0: [115 136 115 115 106 107 151 118 116  99  99  88 117 114]
1: [126 123 146 147 154 139 101 134  97 173 132 102 133 125]
2: [132 150  86  87 103 126 133 142 136 123 142 117 150 149]
3: [128 108 145 144 104 122 149 125 116 119 138 157 136  90]
4: [129  99 113 113 107 107 108 138  84 113 143 122 167 146]
5: [132 112  78  75 153 114 162 152 162  92  70 110 151  90]
6: [115 146 100 100 153 119 176 140 149  90 145 141 150 112]
7: [128 154 102 100 105 140  69 156 102 175 143 117 148 125]
8: [129 127 107 105 101 133  80 154  94 170 137 106 135 134]
9: [129 152 130 129 104 134  88 148  94 163 143 114 151 148]
10: [126 155 121 121 156 123 169 120 141  92 132 104 150 160]
11: [115 114 111 109 102 100 132 136  91 100 146 118 134 112]
12: [120 109 150 148 107 133 166 123 141 122 131 165 149 103]
13: [126 153  99  96 103 141  77 158 103 181 141 112 150 136]
14: [112 126 111 108 106 104 146 139  98 102 140 156 135 101]
15: [129 153 113 118 103 131  87 142 109 145 144 124 150 147]
16: [126 151 125 127 102 150  86 150 109 187 132 102 151 125]
17: [127 111 125 126 149 110 120 132  98 108 146 124 133 161]
18: [129 154 126 126 105 129 154 115 134 104 141 111  86 148]
19: [128 136  98  97 106 109 142 127 117 101 105  90 117 162]
20: [138  83 158 160 158 146  92 131 130 166 133 102 165 128]
21: [126 157 163 161 104 135 167  89 143 109 149 123 152 161]
22: [127 153  91  92 105 119 178 156 140  99 138 111 151 160]
23: [115 144 148 144 109 119 162 102 113 113 133 101 136 113]
24: [127 136 156 153 151 151 107 128 110 185 109  92 119 137]
25: [127 138 110 112 103 103 115 130  86 116 121  94 119 148]
26: [126 158 167 167 106 168  94 131 136 209 143 115 150 135]
27: [117 142 140 141 151 126 171 105 130 105 127  97  88 115]
28: [103 121 111 106 113 118 177 135 146  91  87 168  88  92]
29: [127 105 128 128 157 113 134 132 106 106 145 148 134 100]
30: [129 159 133 131 155 129 132 116 142 115 145 145 150 149]
31: [151 124 123 122 101 129 107 118 161 122 148 135 104 160]
32: [130 148 145 141 155 141  90 137 115 159 146 123 151 149]
33: [125 174 118 118 105 119 151 123 148  94 135 164 149 158]
34: [126 138 130 130 108 104 131 115  92 109 112  90 121 161]
35: [121 112 112 110 156 123 168 149 148 104 114 174 150 101]
36: [128 107 174 173 153 161  95 132 125 201 146 126 134 136]
37: [111 122  94  89 103 100 144 150 103  99 142 147 134 103]
38: [125 135 107 108 150  98 130 126  96  99 119  93 134 160]
39: [128 141  93  92 106 124 134 134 126 117 123  92 151 149]
40: [130 131 116 114 105 125 144 140 156 110 143 151 150 114]
41: [144  91 111 110 151 121 106 135 120 111 124  99 103 160]
42: [128 105 120 122 158 121  95 141  97 126 144 137 135 148]
43: [128 150 131 127 107 152  77 144 119 187 139 112 149 125]
44: [127 149 118 118 109 112 124 134 101 106 144 113 150 158]
45: [128 133 159 159 106 134 162  82 125 119  95  93 116 159]
46: [127 145  83  84 151 132 108 150 122 150 120  97 150 127]
47: [115 130 139 142 154 110 145 107  96 107 134 105 132 113]
48: [144 103 128 129 108 139  87 124 142 136 140 111 103 150]
49: [132 170 139 141 105 126 138 111 157 109 131 165 150 159]
50: [133 119 139 137 103 132 102 114 161 124 140 108 102 159]
51: [118 125 132 132 109 108 143 126  94 106 144 126 134 114]
52: [128 147 134 136 152 126 164 109 138  97 126  96  90 158]
53: [109 129 107 107 105 104 144 138 100 100 143 152 135 102]
54: [138 137 154 156 101 138 120 101 166 124 140 159 104 160]
55: [128 151 169 167 149 139 124 112 151 134 143 115 150 159]
56: [129 142 117 116 153 147  88 149 108 180 129 102 150 137]
57: [124 171 104 110 109 132 112 134 131 135 137 158 150 123]
58: [107  96 151 151 108 128 174 102 126 111 147 132 117  89]
59: [124 130  81  80 152  92 132 148  96  97 134 102 135 160]
60: [122 129 117 118 151 111 151 142 105 104 143 123 152 114]
61: [155  86 110 107 108 125 125 140 142 112 133 163 103  88]
62: [126 156 128 129 154 119 150 139 113 109 144 116 152 158]
63: [129 131 128 127 148 130 141 138 154 116 147 136 149 114]
64: [136 106 142 141 152 127 122 128 133 119 148 124 102 114]
65: [125 103 132 132 105 112 128 128 105 109 145 123 135 115]
66: [113 112 166 169 152 137 179  98 136 124 123 171 148 104]
67: [127 135  84  83 111 102 145 138 120  98  97  92 116 158]
68: [113 139 141 143 105 125 171 107 132 104 142 116 149 111]
69: [128 153 148 149 151 131 170 122 151 115 141 110 151 158]
70: [125 135  94  97 150  97 140 143 100  96 137 104 136 160]
71: [113 130 147 146 107 121 160 118 115 115 132 164 135  90]
72: [129 111  86  86 148 106 117 148 104 102 141 114 135 160]
73: [106 114 153 152 110 115 150 106  99 113 128 169 134  90]
74: [139 103 155 153 100 132 128 118 139 128 144 136 103 102]
75: [129 149 146 148 159 124 147 123 124 118 144 120 150 157]
76: [117 134 137 138 102 111 148 103 100 107 108  91 117 115]
77: [137 101 116 114 101 137  70 150 112 166 135 106 104 125]
78: [127 147 116 115 103 120 164 121 141  94 128  98  86 162]
79: [108 107 149 147 149 119 166 102 114 113 145 132 118 100]
80: [128 146 118 118 152 121 122 120 106 130 131 100 135 148]
81: [157  98 144 143 149 131 112 118 159 126 125 170 103 102]
82: [126 145 153 153 157 129 160 110 160 111 125 168 148 112]
83: [109 142 148 150 105 127 179 104 141  98  91 173  87 103]
84: [127 119 138 141 151 123 137 127 124 116 145 121 150 114]
85: [129 150 108 110 110 147  69 153 108 180 145 130 150 137]
86: [126 130 157 157 152 117 136 102  93 119 129  96 136 161]
87: [137 134 125 125 156 143  81 130 135 168 147 139 104 122]
88: [142 132 145 142 108 151  83 121 148 175 136 157 103 136]
89: [123 185 158 159 106 133 159  96 151 110 124 173  86 161]
90: [126  81 156 156 156 134 168 119 140 124 107 174 151  91]
91: [115 145 124 126 150 122 176 123 141  94 143 130  86 115]
92: [134 124  96  93 151 126 133 147 152 112 145 144 102 112]
93: [137 130 134 134 111 151  75 137 138 183 145 130 103 137]
94: [138 102 148 147 107 129 139 122 132 120 137 158 102  89]
95: [128 166 150 152 154 134 138 102 145 126 141 150 149 148]
96: [125 154 140 138 156 126 154 122 157 106 146 121 149 158]
97: [122 155 102 100 104 118 167 143 155  90 110 171 149 113]
98: [126 140 128 129 108 120 145 108 119 108 100  92 119 159]
99: [130 152 155 153 156 156  82 124 148 168 146 136 149 145]
100: [130 108 122 123 151 117 150 142 117 106 134 162 135  88]
101: [158  90  99 102 111 128 101 131 149 116 116  94 102 159]
102: [128 143 112 114 109 113 111 131  94 132 122  94 119 148]
103: [104 114 166 167 106 133 183  93 142 115  85 170  87  89]
104: [117 111 124 122 109 126 177 141 138 106 122 169 150 102]
105: [126 137 124 123 152 104 133 116  93 107 114  92 134 159]
106: [125 154 134 132 109 130 115 127 153 124 144 118 151 159]
107: [140 105 132 131 103 130 101 125 138 121 134 105 102 159]
108: [124 141 124 126 154 106 137 115  97 103 122  92 135 161]
109: [112 154 117 121 156 119 168 129 148  91  66 131  88 102]
110: [131 161 110 109 107 142  75 136 128 170 146 145 150 125]
111: [126 166 116 116 154 142  81 138 130 168 127 168 150 136]
112: [128 145 153 152 104 133 169  90 134 113 122  94  89 159]
113: [125 123 151 152 102 125 140 119 120 118 144 121 151 113]
114: [139  92 141 139 156 121 109 128 122 120 136 109 103 159]
115: [148  71 144 142 101 123 119 127 124 120 142 149 166 102]
116: [136 119 139 136 151 135 105 118 155 124 140 118 102 160]
117: [135 123 174 173 103 141 157 104 157 137 100 178 104  91]
118: [125 132 152 152 155 110 142 105  94 116 135 106 135 158]
119: [112 135  87  84 151 115 172 147 146  93 145 126 151 114]
120: [135 155 156 157 147 152 105 117 149 162 105 173 104 137]
121: [131 149 137 133 104 143  79 146 116 168 145 123 150 147]
122: [126 139 140 139 153 130 107 128  96 155 110  94 120 125]
123: [132 113 145 149 103 128 134 123 144 119 140 153 101 102]
124: [129 129 114 114 101 103 125 122  93 103 102  92 118 159]
125: [124 152  72  72 151 134  88 157 116 171 132 103 151 125]
126: [126 158  89  87 108 116 165 140 154  88 145 123  87 158]
127: [131 123 121 120 152 127 133 134 156 114 145 145 103 114]
128: [129 151  88  90 154 132 112 142 127 143 135 106  87 134]
129: [127 150 167 168 104 167  85 131 148 209 141 121 150 125]
130: [146  73 141 143 105 136  94 134 117 147 124  95 166 126]
131: [131 152 126 128 106 129 106 127 150 121 141 111 149 158]
132: [139  99 122 120 151 125 119 135 125 112 145 120 103 113]
133: [141 127 116 119 106 123 125 128 162 113 135 162 102 114]
134: [144 122  95  95 154 124 113 130 160 112 145 131 104 159]
135: [124 140  85  90 104 130  96 149 109 159 114  93 119 124]
136: [136 122 122 124 149 139  81 119 149 148 145 123 102 147]
137: [131 164  95  99 101 117 157 136 147  97 143 146  89 150]
138: [125 157 172 174 105 134 175  88 154 112 142 115 149 159]
139: [127 157 116 118 155 121 166 120 139  91 140 110  88 161]
140: [128 156 140 141 101 129 166 106 136 100 144 116  88 160]
141: [141 114 137 137 106 131 121 125 156 119 142 148 104 113]
142: [143 110 138 140 105 155  72 137 139 185 140 112 101 137]
143: [146  74 160 157 105 133 122 118 131 129 143 121 166 112]
144: [124 108 109 104 109 122 172 151 149 101 110 175 149 101]
145: [115  94 150 152 103 130 176 119 136 117 105 174 151  92]
146: [127 136 115 115 103 122 147 139 158 108 138 156 150 115]
147: [110 118 129 130 151 125 178 127 139 103 111 174 150 100]
148: [126 129 116 117 108 100 132 128  92  98 140 109 134 161]
149: [130 130 130 130 155 127 145 132 155 116 120 172 103 102]
150: [120 121 158 157 102 125 159 113 117 122 132 162 135  92]
151: [129 118 146 141 151 152  87 145 115 188 143 122 135 137]
152: [140 141  95  96 153 122 152 148 159  99  63 138 104  90]
153: [109 106 129 130 106 114 151 108 119 104  94  92 119 101]
154: [125 141 156 155 103 144 108 125 104 176 122  96 120 123]
155: [135 139 139 140 154 132 154 126 158 112  74 159 104  91]
156: [126 135 130 129 148 119 153 108 120 108  95  93 117 156]
157: [115 140 149 150 102 118 158 103 111 114 137 106 135 114]
158: [146 103 155 157 150 153  80 122 157 173 120  95 102 125]
159: [129 135 118 117 105 109 123 125  94 115 108  93 115 147]
160: [138 139 152 152 107 129 134 112 165 121  86 171 103 101]
161: [109 132 153 153 108 116 158 103 105 116 142 151 135 100]
162: [105 161 138 143 160 125 167 112 146  98 110  93  87  91]
163: [129 135  95  97 158 108 122 131 103 114 104  92 119 148]
164: [127 148 117 114 107 120 156 131 153  96 100 172 151 115]
165: [130 108 152 151 153 135 149 120 157 124 122 170 148 102]
166: [125 128  72  73 107 128  70 162  97 174 139 106 134 125]
167: [138 139 157 155 160 133 146 116 166 125  64 142 103  90]
168: [127 132 106 108 101  99 125 124  91 105 103  91 119 158]
169: [116 147 163 167 108 134 180  84 135 110 123  98  86 112]
170: [106 122 141 140 103 129 173 104 135 103 144 130  88 102]
171: [126 125 122 122 153 140  80 152  99 179 140 110 135 126]
172: [116 115 136 135 154 106 135 118  88 105 142 115 135 113]
173: [131 148 116 114 152 127  88 141 104 140 145 130 149 147]
174: [131 106 101 101 106 133  73 153 101 164 139 108 101 124]
175: [140  79 140 138 112 133  95 136 106 150 131 100 168 124]
176: [129 152 158 158 102 167  82 136 137 207 144 126 152 137]
177: [127 137 155 156 112 153 114 122 114 176 105  91 118 135]
178: [126 129 152 151 108 134 154 120 158 124 140 157 151 113]
179: [128 161 137 137 105 155  93 135 127 180 144 127 152 127]
180: [150  99 140 138 155 132 118 121 148 121 141 153 103 100]
181: [125 173 143 142 112 125 139 112 156 110 125 167 149 161]
182: [123 114 125 126 156 103 129 125  83 105 134 103 135 160]
183: [127 144 177 176 152 137 175  74 134 118 127  98 149 158]
184: [142 126 137 134 151 144  78 123 147 162 143 140 103 127]
185: [114  89 141 139 149 126 175 129 134 113 103 175 150  89]
186: [130 135 123 122 156 125 145 115 125 115 102  93  88 147]

[149  92 106 104 151 126 102 138 131 113 129  99 103 160] 41 101 114
[110  92 140 138 106 125 174 123 129 110 104 175 152  91] 145 104 185
[127 144 132 135 158 130  99 136  97 166 113  92 117 136] 122 1 24
[126 109 146 149 150 134  99 136  95 162 142 111 134 126] 1 151 171
[121 106 121 123 104 126 164 142 139 108 125 168 151 103] 104 144 12
[126 146 156 153 154 155 109 128 113 183 118  94 134 125] 24 1 122
[123 145 117 117 109 124 160 120 134  99 112  93  88 160] 78 18 98
[126 128 146 142 109 148 113 125 118 172  93  91 119 135] 177 154 24
[130 147 117 118 156 147  88 147 112 180 135 105 150 136] 56 171 32
[129 119 100  99 108 121  88 151  85 154 139 104 134 125] 8 174 135
[139  88 109 107 108 115 124 144 114 105 143 136 104 101] 61 132 65
[134 114 135 136 158 129 143 132 136 117 120 172 101  90] 149 180 100
[152 120 100 102 152 123 133 139 156 109  68 152 103  90] 152 155 149
[129 150  85  84 108 120 139 143 141 112 141 107 150 148] 2 39 22
[122 125 130 131 111 115 152 136 110 107 146 129 151 113] 51 65 113
[130  94 146 142 105 131 163 123 153 116  74 161 149  92] 145 185 12
[126 132 101 104 156 120 159 128 139  97  90  92  87 158] 186 156 139
[115 116 181 184 162 126 154  93 114 130 137 155 135 102] 66 79 161
[135 141 125 129 150 124 141 128 159 106  83 167 101 101] 155 149 167
[140  76  97  96 154 109 109 140 104 107 133 104 166 159] 72 4 17
[128  79  85  83 101 104 107 148  90 111 144 132 165 150] 4 72 11
[106 137 142 142 103 118 159 113 110 112 130 166 134  91] 71 161 73
[125 100 105 104 108 100 121 136  83 103 135 104 166 159] 4 148 44
[125  99 156 156 156 142  96 135 109 169 144 115 167 126] 20 1 151
[126 175  99 103 103 117 155 134 151  91 129 166 151 161] 33 97 164
[135 141 131 130 147 124 120 115 165 117 142 145 104 159] 116 31 127
[128 109 126 125 110 135  85 150  92 167 141 114 135 137] 8 77 9
[135  69 124 126 103 113 133 134 100 106 136 161 166  91] 115 3 65
[127 149 102 101 148 118 166 132 143  87 134 101  87 159] 139 78 126
[110 114 127 125 150 122 175 128 139  97 126 169 151 101] 147 35 185
[137 137 154 155 109 133 154 119 158 122  64 149 104  90] 160 167 155
[124 143  90  93 152 127 118 143 125 139 118  94  85 123] 128 163 46
[127 155 132 134 107 120 118 128 115 112 144 119 151 160] 44 131 106
[142  88 110 113 154 120 105 137 118 112 129 102 102 160] 41 114 132
[116 129 122 123 107 103 143 124  96 101 144 119 133 114] 51 11 65
[136  98 130 129 104 119 118 131 122 112 145 121 102 113] 65 132 141
[134 129 127 127 153 127 113 120 164 118 145 139 105 160] 116 134 136
[127 164 119 118 113 135 123 126 129 132 147 133  86 123] 18 133 141
[136 107 107 105 109 135  81 135 129 133 141 114 105 149] 48 107 77
[129 152 122 122 108 122 157 132 159  98 101 173 149 113] 164 97 146
[126 110 148 146 155 135  98 136  95 165 139 109 134 125] 1 151 171
[133 109 166 164 152 140 114 116 152 138 135 111 104 160] 116 114 55
[107 129 130 129 108 124 172 113 135 100 146 146  88 102] 170 91 58
[109 129 120 120 147 124 173 133 148  89  76 100  85  89] 109 162 152
[124 126 140 143 153 137  96 141  94 171 141 109 134 126] 1 171 151
[129 178 158 158 154 152 108 117 146 170 109 173 150 137] 120 99 95
[146 148 107 103 156 117 125 128 158 105 103 173 102 161] 134 149 127
[133 128 164 163 102 151  86 113 169 170 145 131 102 147] 88 93 142
[127 131 147 146 100 143  99 136  95 178 118  94 135 124] 154 177 16
[145 113 131 131 108 152  70 135 141 177 140 108 103 137] 142 93 77
[108 154 118 116 157 118 169 129 146  88  65 124  88 104] 109 152 162
[127 101 124 125 154 126 147 141 138 113 135 159 150 101] 100 35 29
[148 117 101 101 151 125 142 149 153 111  83 167 103  91] 152 149 155
[164 102 151 156 154 135 110 104 164 129 126 169 103 113] 81 180 141
[113 128 109 110 152 108 148 123 118  96  90  93 118 111] 0 163 156
[122 103  96  93 155 122 173 157 149 100  81 170 150  89] 35 144 147
[165  99  86  85 101 124 113 140 154 112 136 162 104 115] 61 133 92
[125 135 142 144 155 135 109 124 100 160 101  92 119 136] 122 24 1
[125 155 117 116 152 123 139 143 126 109 140 109 150 159] 62 10 80
[131  88  97  97 104 117  87 155  85 148 147 129 166 136] 4 8 166
[130 164  64  64 104 116 128 145 153 106 137 152 149 149] 2 22 57
[135 105  94  97 100 125  87 143 108 129 145 122 105 148] 174 77 48
[129 139 137 137 105 136 140 109 126 129 112  93 150 148] 98 23 106
[132 133 121 119 153 147  72 134 136 173 148 134 104 126] 87 184 136
[111 104 149 150 102 130 180 114 141 111  80 165 150  92] 145 12 185
[116 120 144 144 151 127 180 123 148 105 110 175 151 103] 147 185 82
[126 104 105 102 159 112 146 155 112 102 138 156 134  92] 100 29 60
[127 162 154 153 111 151 123 119 131 162 145 128 153 126] 179 26 121
[110 104 144 143 156 120 162 102 117 109 145 117 117 102] 79 47 172
[108 102 137 137 106 115 154 100 114 107  90  93 117 102] 153 76 0
[122 154 116 116 107 120 176 134 145  91 135 105 149 157] 22 10 39
[128 123 100 103 155 130  82 152  93 162 139 106 134 124] 171 56 173
[115 169 152 154 107 127 171  95 139 103 141 116  89 114] 169 140 170
[126 168 117 121 106 123 141 124 157  97 134 162 150 163] 33 49 181
[142 111 130 130 105 150  69 140 136 175 138 108 103 136] 142 93 77
[126 139 134 135 156 130 104 133  96 162 113  93 117 123] 122 1 24
[123 126 102 102 105 127  85 155  93 158 129 100 135 124] 8 135 174
[144  82 159 158 105 152  87 133 131 182 135 107 103 136] 142 158 93
[141 124 103 100 104 120 126 139 161 109 141 151 102 114] 133 92 61
[123 116  89  88  97 125 171 162 153 105 117 174 151 103] 144 97 104
[140 115  91  92 153 125 130 149 150 110 131 163 101 102] 92 127 61
[125 138 164 170 155 131 164  78 123 121 114  91 121 159] 183 45 86
[128 144 123 123 159 130 112 126 106 150 132 102 150 148] 80 173 32
[133 102 129 128 102 122 104 131 125 118 138 110 104 162] 107 48 50
[116 149 164 165 154 130 176  98 150 109 117 170 150 113] 82 66 165
[127  97  70  69 101 119  75 162  90 149 147 122 165 137] 166 8 13
[134  94 118 118 104 119  98 141 101 125 144 127 167 149] 4 175 65
[125 154 132 131 104 143 112 131 122 162 137 113 149 125] 179 16 121
[117 125 131 129 156 117 160 133 109 106 134 162 136  90] 100 29 147
[125 155 106 104 149 134 120 131 125 135 141 112  87 124] 128 80 92
[115 132 131 131 109 105 139 111  94 107 102  92 118 112] 76 0 153
[126 141  72  74 106 102 139 143 115  98 114  95 117 159] 67 19 39
[128 125 105 103 104 121  93 148  91 149 132 101 135 125] 8 135 102
[126 145 137 138 154 131 167 105 136 102 132  98  86 159] 52 139 27
[132 176 170 171 153 136 141  92 174 126 126 166 151 158] 95 181 55
[108 139 149 152 157 118 160 102 109 115 143 146 133 102] 79 161 47
[104  98 154 156 107 134 180 107 137 114  88 172 151  90] 145 12 185
[126 151 150 148 153 128 171 100 137 100 136 108  87 160] 52 27 139
[126 153  80  84 107 116 167 145 148  84 138 106 150 158] 22 2 39
[125 130 148 149 102 139 100 136  98 176 122  93 134 124] 154 177 16
[115 127 104 105 109 102 139 127 104 100  95  91 119 115] 0 159 168
[138  99 166 165 102 137 128 113 145 133 147 124 104 113] 74 123 141
[125 158 111 107 106 143  75 142 124 170 146 141 151 126] 110 85 7
[130 138 168 167 154 153 111 122 109 191 110  90 119 137] 24 177 1
[125 157  71  71 105 118 172 150 155  86 142 114  86 159] 126 137 22
[102  89 123 125 104 116 168 130 129 103 121 171 118  91] 104 3 144
[114 142 133 128 109 123 175 119 139 100 143 114 152 112] 68 23 157
[131  75  92  92 105 120 156 163 132 110 130 164 149  91] 144 104 61
[128  99  86  85 159 120 154 160 141 107 131 164 150 103] 35 119 100
[150 143 155 152 102 134 129 107 166 122  65 134 102 103] 160 167 155
[105 110 122 121 109 120 173 127 138  98 121 172  87  91] 28 170 83
[153  99 129 130 105 147  70 135 140 175 130  99 102 137] 142 77 48
[125 148 172 174 148 141 174  78 142 118 131  96 150 160] 183 138 21
[127 155 145 144 105 127 170 107 145  97 144 116 150 161] 21 138 69
[127 130 142 142 110 118 143 100 106 115  91  95 119 160] 98 34 45
[130 135 160 161 106 143 145  96 125 140 106  91 120 147] 45 112 177
[154 128 127 127 101 129 111 117 162 115 131 163 105 161] 31 54 133
[109 111 122 124 109 120 174 131 131 102 127 170 150 101] 104 144 147
[129 134 122 121 105 126 162 114 136  99 115  93  88 158] 78 18 98
[140  90 138 140 103 126 108 127 118 122 135 103 103 159] 107 48 114
[126 154 162 162 154 139 118 115 153 130 146 117 151 160] 55 95 75
[149 133 147 144 157 146  91 113 152 152 143 156 103 124] 184 87 136
[127 125  66  70  99 126  69 161  96 170 133 106 133 125] 166 135 8
[133 136 144 145 108 120 127 111  98 129 118  94 118 149] 34 159 98
[102 106 112 111 110 121 178 139 142  94  88 171  88  90] 28 144 83
[130 156 113 111 155 126 124 129 163 111 147 132 151 159] 30 96 106
[125  82 158 159 152 136 108 125 105 155 142 112 164 127] 20 175 1
[125 135 171 168 105 158 132 108 128 174  96  89  89 125] 177 154 24
[127 164 115 114 150 118 136 125 153 101 143 147 150 159] 30 96 33
[147 137 119 116 106 127 125 123 162 107  95 173 104 114] 133 160 164
[135 163 120 121 107 142  84 129 134 160 138 158 150 125] 110 57 179
[125 138 123 127 106 107 133 113  96 110 117  90 119 158] 34 159 124
[146 125 102 103 105 125 108 130 163 112 145 129 101 159] 31 134 107
[122 129 101  99 150 113 145 155 114 104 144 128 152 113] 60 119 6
[126 172 123 120 152 134 105 125 126 147 138 156 151 124] 111 57 173
[127 148 147 149 156 134 167  97 137 106 127  95  86 159] 52 27 112
[126 140  96  96 155 136 111 142 122 147 114  91  88 123] 128 163 135
[146 106 148 150 104 135 100 111 164 133 129 101 103 161] 50 107 48
[144 131 155 155 106 155  79 124 155 182 143 146 103 137] 88 93 142
[133 109  71  70 152 113 140 168 123 104 145 142 103 100] 92 37 119
[125 115 125 124 106 105 121 135  84 106 141 117 136 158] 148 44 4
[129 146 108 108 158 143  86 150 109 174 130 100 151 134] 56 171 46
[125 139 135 131 153 133 109 128 105 162 101  93 119 126] 122 24 1
[129 159 157 161 155 142 146 102 144 129 144 133 151 150] 95 55 75
[162 104 134 138 151 133  98 113 162 127 144 122 104 159] 116 136 114
[107 111 159 159 152 127 168  91 121 117 143 147 118 102] 79 66 58
[124 143 147 148 106 131 161 119 159 112 136 160 148 112] 178 12 146
[129 158 122 123 156 128 130 119 137 117 150 135 151 147] 30 96 62
[114 136 129 129 157 120 176 125 150  94  76 163 149 102] 147 35 155
[126 149 109 108 154 143  90 148 115 173 133 100 150 126] 56 171 46
[108 117 124 123 107 123 176 126 136 103 129 165 152 102] 104 12 144
[127 122 139 137 107 123 102 135  90 145 144 122 134 149] 9 15 121
[111 117 101  98 152  99 135 143  91  95 146 127 135 113] 60 11 29
[125 183 162 159 155 129 163  95 145 113 125 170  88 158] 89 95 181
[130 107 129 132 153 122 100 135 107 129 145 130 134 147] 42 17 114
[143 126 146 146 157 135 105 107 167 133 147 140 104 159] 116 136 184
[126 163 106 108 152 128 127 132 131 126 145 128  87 125] 128 92 127
[139 107 146 144 105 141  93 129 137 148 144 120 104 149] 48 107 50
[126 173 123 125 102 120 147 123 154  98 127 169 152 161] 33 49 181
[126 157 131 132 149 123 156 127 155 100 145 128 151 158] 96 69 10
[138 153 117 116 101 131 101 125 140 133 110 173 104 126] 133 57 141
[144 127 150 150 157 157  80 122 153 183 144 150 105 136] 184 87 88
[126 100 113 113 106 126 166 146 152 105  83 168 150  90] 144 104 164
[130 131 145 143 107 123 109 129  88 148 137 111 133 149] 9 102 154
[166  80 107 102 109 133  90 126 147 129 124  96 102 148] 101 48 107
[126 114 140 139 104 108 125 124  90 107 143 111 136 161] 148 34 44
[138 100 141 141 156 128 135 126 140 116 135 161 103  90] 180 81 149
[106 125 121 120 113 122 179 132 146  89  72 160  87  90] 28 83 109
[143 109 174 171 107 142 140 107 163 137 115 175 103  90] 117 160 94
[125 159 143 142 108 152 119 122 126 164 143 117 148 123] 179 154 121
[130 135  97  98 153 121 145 130 130 104 112  92  86 149] 186 163 139
[134 123 124 124 155 139  80 121 150 144 144 126 102 148] 136 184 116
[157 119 127 129 106 131  97 115 160 128 144 153 103 148] 31 141 48
[156  99 133 133 154 128 111 117 158 124 119 172 101 100] 81 180 149
[145  80 124 126 100 118 130 137 119 109 136 157 166  91] 115 3 65
[123 143 168 171 151 154 117 115 117 179 114  96 117 126] 24 177 154
[124 173 117 115 112 119 162 127 148  90 140 152 151 160] 33 49 181
[135 122 136 134 107 131 108 115 155 119 144 112 103 160] 50 107 31
[153 102 136 137 149 149  72 130 144 171 131 102 104 137] 158 184 142
[127 112 141 138 104 123 140 128 116 116 147 143 135 102] 3 65 113
[122 107  92  92 110 122 169 154 156  98  67 154 152  89] 144 5 97
[127 140 111 111 101 119 163 128 138  92 121  91  87 159] 78 18 19
[148  68 163 165 154 151  91 129 136 172 126 100 166 136] 20 130 175
[139 121 114 116 107 130 119 131 157 116 139 155 102 114] 133 141 127
[126 137 136 135 153 139 130 117 124 140  98  94  87 126] 186 122 156
[135 164 169 165 152 137 150  96 163 121  68 114 104 102] 167 155 162
[140  96 148 150 149 128 118 123 131 119 142 117 102 113] 64 132 180
[157  91 116 117 105 130 111 128 152 113 126 165 102 102] 61 133 141
[154  86  80  83 100 121 130 159 139 107 131 163 103  91] 61 92 133
[125 139 113 113 154 116 148 117 124 100 105  92 119 160] 156 186 108
[127 152 129 130 110 118 130 133 118 110 143 115 151 159] 44 106 131
[132 112 147 148 154 128 129 127 136 121 143 125 102 114] 64 180 132
[128 103  99  97 105 122 162 153 150 107 125 170 152 102] 144 104 146
[137  99 129 128 104 140  79 144 121 160 136 107 103 125] 77 142 174
[149 142 110 108 153 123 122 123 158 110 109 173 103 159] 134 127 149
[132 103 138 138 108 121 116 127 109 114 137 109 102 160] 107 114 48
[146 135 136 135 103 146  85 127 148 162 134 162 103 135] 88 93 184
[114 109 117 122 104 121 174 142 135 108 128 168 149 103] 104 144 146
[113 121 133 136 156 123 180 126 147  99 101 173 152 102] 147 185 35
[127 138 103 104 106 131 109 137 113 146  98  92 119 124] 135 102 159
[125 136 143 144 103 143 124 119 119 156  91  96  88 126] 177 154 122
[126  90  93  92 103 122 164 162 141 105 107 176 152  91] 144 104 35
[132  95  85  84 103 109 111 144  98 105 142 116 169 158] 4 72 39
[126 148  86  86 106 117 165 142 146  88 135 103 151 160] 22 39 2
[123  90 103 102 152 126 169 154 143 102  89 171 151  89] 35 144 147
[116 158 132 133 155 125 176 123 146  95 135 159  86 114] 91 149 127
[123 154 116 116 154 147  88 145 117 176 145 117 152 126] 56 171 32
[144 138 159 159 100 136 132 102 170 120  73 159 103 103] 160 117 167
[122 115 120 124 103 128 169 143 146 110 120 170 149 104] 104 144 146
[127 141 110 106 151 121 159 125 137  95 120  94 151 160] 10 62 108
[140 120 119 123 151 126 125 130 160 115 112 172 103 102] 149 127 81
[137 103 162 166 107 133 132 113 130 126 147 125 102 112] 74 123 94
[133 137 146 151 151 127 144 116 164 115 122 169 151 113] 82 165 178
[113 117 140 139 155 129 179 124 136 113 127 165 152 101] 147 185 165
[129 153 140 144 104 141  87 140 115 163 144 123 149 147] 121 9 179
[129 134 135 138 156 128 141 104 122 124  99  92 118 149] 156 186 105
[152  97  84  86 105 123 114 150 146 111 141 153 103 101] 61 92 133
[133 141  99 103 108 126 112 128 150 117 127 168 104 146] 133 31 137
[168  45  93  96 157 121 100 143 120 114 106  91 168 158] 41 101 72
[136 117  87  84 154 125 135 155 142 113 137 153 102 101] 92 127 132
[129 156 121 119 102 123 142 121 157 100 144 142 152 159] 33 49 106
[130 154 122 119 151 118 164 141 118 109 143 114 149 162] 62 10 75
[127  96 120 122 157 127 158 144 145 110 114 173 150 104] 35 147 185
[130 157 117 113 158 147  72 141 124 176 143 143 150 135] 111 56 173
[131  72 148 152 153 131 151 123 139 121 124 166 151  90] 90 165 185
[127 141 125 125 153 137 100 136 100 158 115  92 120 124] 122 1 56
[117 158 157 157 157 132 169  98 151 109 122 173 150 113] 82 66 95
